Each row has a name. After each piece below comes the name of the row it's from, unless a question asks for something else. Each question is about the rows just above it.

Columns, left to right: B X R U P W E Z M
fomu: [-3.88, +3.98, +1.99, -1.04, +1.40, +1.92, -3.72, -3.35, +7.64]
zev: [-1.00, -4.42, -1.71, -5.18, -2.39, -1.77, +1.02, +2.43, +0.51]
buz: [+2.76, -3.12, +1.19, -4.47, +1.04, +2.28, +8.64, +5.05, -7.99]
dup: [-0.10, +3.82, +0.13, +2.29, -0.76, +0.52, +0.27, +3.30, +0.18]
fugu: [+4.12, -2.54, -0.35, -1.12, -0.85, +1.14, +5.04, +3.42, -6.57]
Puzu: [-1.00, -4.42, -5.18, +1.02, -2.39, -1.71, -1.77, -3.41, +1.87]
Noka: [+3.36, +3.96, -3.17, -2.95, -0.07, -4.04, +5.48, +2.18, -3.68]
fidop: [+4.36, +0.63, +0.47, +1.40, +2.36, -4.53, -3.01, -1.72, -0.80]
Lito: [+2.14, +0.27, -1.92, -0.60, -1.64, +1.14, +5.11, +3.29, -4.64]
vok: [-3.05, +3.11, +0.47, +2.36, +1.40, -4.53, +1.52, +1.76, +1.26]
sapad: [-3.44, -2.43, -7.73, -0.43, -5.40, -7.97, -3.47, -2.96, -3.80]
lun: [-1.00, -4.42, -1.71, -5.18, +0.04, -3.57, -1.12, -3.41, -0.63]
What is the next entry after [-1.71, -5.18, -2.39, -1.77, +1.02]? => [+2.43]
Give the next entry after [+2.36, -4.53, -3.01, -1.72]. => [-0.80]
Give the next entry after [+4.12, -2.54, -0.35, -1.12, -0.85, +1.14, +5.04]. => [+3.42]
Which row holds this, read backwards? [-4.53, +2.36, +1.40, +0.47] => fidop

Columns, left to right: N F D C
Lito: [-0.94, +1.81, +2.38, -4.97]
Noka: [+0.84, +1.03, -3.30, -2.24]
fidop: [-4.14, -3.52, +6.12, +0.45]
vok: [-4.08, -5.40, +2.69, +3.14]
Puzu: [+2.64, +4.18, +2.86, +2.14]
lun: [+4.18, +2.86, +2.64, +2.13]
Give the next entry after [+2.64, +4.18]. => [+2.86]
[-5.40, -4.08] is which row, read backwards? => vok
Put [-2.24, -3.30, +1.03, +0.84] back in order: which row is it? => Noka
Put [+2.13, +4.18, +2.86, +2.64] back in order: which row is it? => lun
[+2.14, +2.86, +4.18, +2.64] is which row reordered? => Puzu
Give the next entry after [+1.81, +2.38]. => [-4.97]
Which row holds [+2.69, -5.40, -4.08] read backwards? => vok

Columns, left to right: J L Q Y H A K T G S
zev: [-6.23, -3.93, -5.72, +0.95, -0.13, -2.50, -2.85, -3.93, +0.97, +0.43]
lun: [-1.31, -1.83, -2.02, -0.93, +1.38, -1.55, +2.52, +0.70, -1.17, -2.48]
dup: [-4.71, -6.11, -4.73, -5.71, -6.47, -6.80, -3.12, -4.26, -4.33, -5.56]
Noka: [-6.18, -6.71, +0.44, -3.22, -5.78, -6.23, -3.93, -5.74, +0.95, -0.13]
Puzu: [-6.06, -5.17, -0.68, -4.92, -7.64, -4.13, -6.86, -7.28, -0.70, -0.57]
buz: [-4.47, -5.76, -1.32, -2.87, -6.43, -6.02, -4.31, -4.61, -1.10, -1.76]
fugu: [-2.21, -2.45, -4.01, -3.50, -1.63, -3.57, -0.11, -1.12, -3.50, -4.60]
[-0.13, +0.95, -5.74, -3.93, -6.23] is which row, read backwards? => Noka
[-5.56, -0.13, -0.57, -1.76, -4.60] is in which column, read top down? => S

Columns, left to right: zam samu Veba fepa
Noka: [-1.05, +6.42, -3.09, -1.91]
buz: [-2.15, +6.51, -1.76, -2.38]
fomu: [+5.87, +3.22, +2.81, -3.05]
lun: [+2.73, +3.41, -5.19, +1.26]
fugu: [+4.68, +1.80, -4.63, +2.77]
zev: [+4.97, +3.62, +2.53, -3.70]
vok: [+7.75, +2.02, +0.25, +1.17]
dup: [+7.68, +2.01, +0.69, -0.19]
sapad: [+5.50, +2.76, +2.13, -2.33]
Puzu: [+0.82, +5.32, -4.78, +1.74]
fidop: [+1.78, +3.60, -6.10, +1.99]
Lito: [+1.26, +5.76, +1.58, -4.34]
Give the next entry after [+5.32, -4.78]. => [+1.74]
[-4.78, +5.32, +0.82] is which row, read backwards? => Puzu

Columns, left to right: Lezom bakud rivis fuf Tibi befu Kob
Lito: [+0.46, -2.88, +2.76, +2.39, -5.02, +3.60, +1.76]
fugu: [-3.31, -5.15, +4.38, +6.19, -5.48, +0.61, +1.81]
buz: [+3.09, -0.15, +0.29, -4.51, -6.22, +2.40, +1.35]
Puzu: [+3.09, +0.11, +0.29, -4.51, -6.22, +1.93, +1.35]
fomu: [+4.18, +2.53, +1.67, -5.23, -5.60, -3.82, -0.29]
fidop: [-0.12, -6.22, +5.00, +7.98, -0.15, +0.71, +5.44]
lun: [-3.31, -5.15, +4.38, +6.19, -5.48, +0.61, +5.46]
zev: [-0.14, -5.15, +4.38, +6.19, -5.48, -0.33, +3.45]
dup: [+5.09, +1.93, +4.00, -4.14, -3.76, +1.84, +4.35]
vok: [+8.34, -0.77, +3.42, -3.74, -4.72, +1.38, +3.19]
sapad: [-2.09, -1.64, +3.61, +3.26, -4.69, +3.32, +3.66]
which: [-3.31, -5.15, +4.38, +6.19, -5.48, +0.61, +1.81] => fugu
Which value is in both dup and Puzu? => [+1.93]
which: [+5.09, +1.93, +4.00, -4.14, -3.76, +1.84, +4.35] => dup

Columns, left to right: lag Mipa lon vas Pozu ruz Did Rata Loma domol
lun: [+2.16, +0.75, -3.28, -3.23, -1.92, +2.43, +3.42, +3.80, -3.82, +0.88]
Lito: [+2.16, -3.28, -7.44, -6.67, -5.58, +0.54, -8.24, -1.93, +0.75, +2.43]
fomu: [-5.58, +0.54, -8.24, -6.67, -3.28, +2.43, -1.92, +2.16, +0.75, -7.44]
Put [-8.24, -7.44, -6.67, -5.58, -3.28, -1.92, +0.54, +0.75, +2.16, +2.43] back in order: which row is it? => fomu
The next entry after [+3.42, +3.80]: => [-3.82]
Which row holds these entries in another order? [-6.67, -5.58, +0.54, -8.24, -1.93, +0.75, +2.43, +2.16, -3.28, -7.44] => Lito
The row with [-5.58, +0.54, -8.24, -6.67, -3.28, +2.43, -1.92, +2.16, +0.75, -7.44] is => fomu
Put [-1.93, +0.75, +2.43, +2.16, -3.28, -7.44, -6.67, -5.58, +0.54, -8.24] back in order: which row is it? => Lito
Which row holds these entries in another order? [-3.28, +2.43, -1.92, +2.16, +0.75, -7.44, -5.58, +0.54, -8.24, -6.67] => fomu
What is the next entry after [-3.28, +2.43, -1.92, +2.16, +0.75]? => [-7.44]

Columns, left to right: daz tafit zufa tida neku sibud pap
buz: [-7.27, -0.45, -3.36, +4.02, +7.58, +7.90, +7.30]
fugu: [-7.26, -0.32, -3.49, +2.82, +6.88, +6.38, +7.73]
sapad: [-6.79, +6.73, -2.28, +4.02, +9.17, +7.52, +7.36]
Lito: [-7.23, -0.22, -2.82, +3.64, +7.98, +7.15, +7.30]
lun: [+6.74, -0.04, -3.57, +3.42, +9.17, +5.50, +9.09]
fomu: [-6.33, -0.04, -3.17, +3.86, +8.48, +6.12, +7.14]
Puzu: [-6.48, -0.04, -3.57, +3.78, +8.75, +7.15, +8.15]
fidop: [-7.27, -0.58, -3.80, +3.73, +6.68, +6.74, +7.74]
Noka: [-6.29, -2.27, -1.08, +2.74, +6.68, +7.90, +9.02]
zev: [-6.04, -2.27, -1.08, +2.74, +6.96, +7.80, +9.06]
dup: [-6.19, -0.04, -3.80, +3.88, +7.92, +5.50, +9.09]
Shared by fidop and lun: => [+6.74]
Which row holds [+6.74, -0.04, -3.57, +3.42, +9.17, +5.50, +9.09]? => lun
Which value is in both Lito and Puzu? => [+7.15]
The next entry after [-0.04, -3.57, +3.42]: => [+9.17]

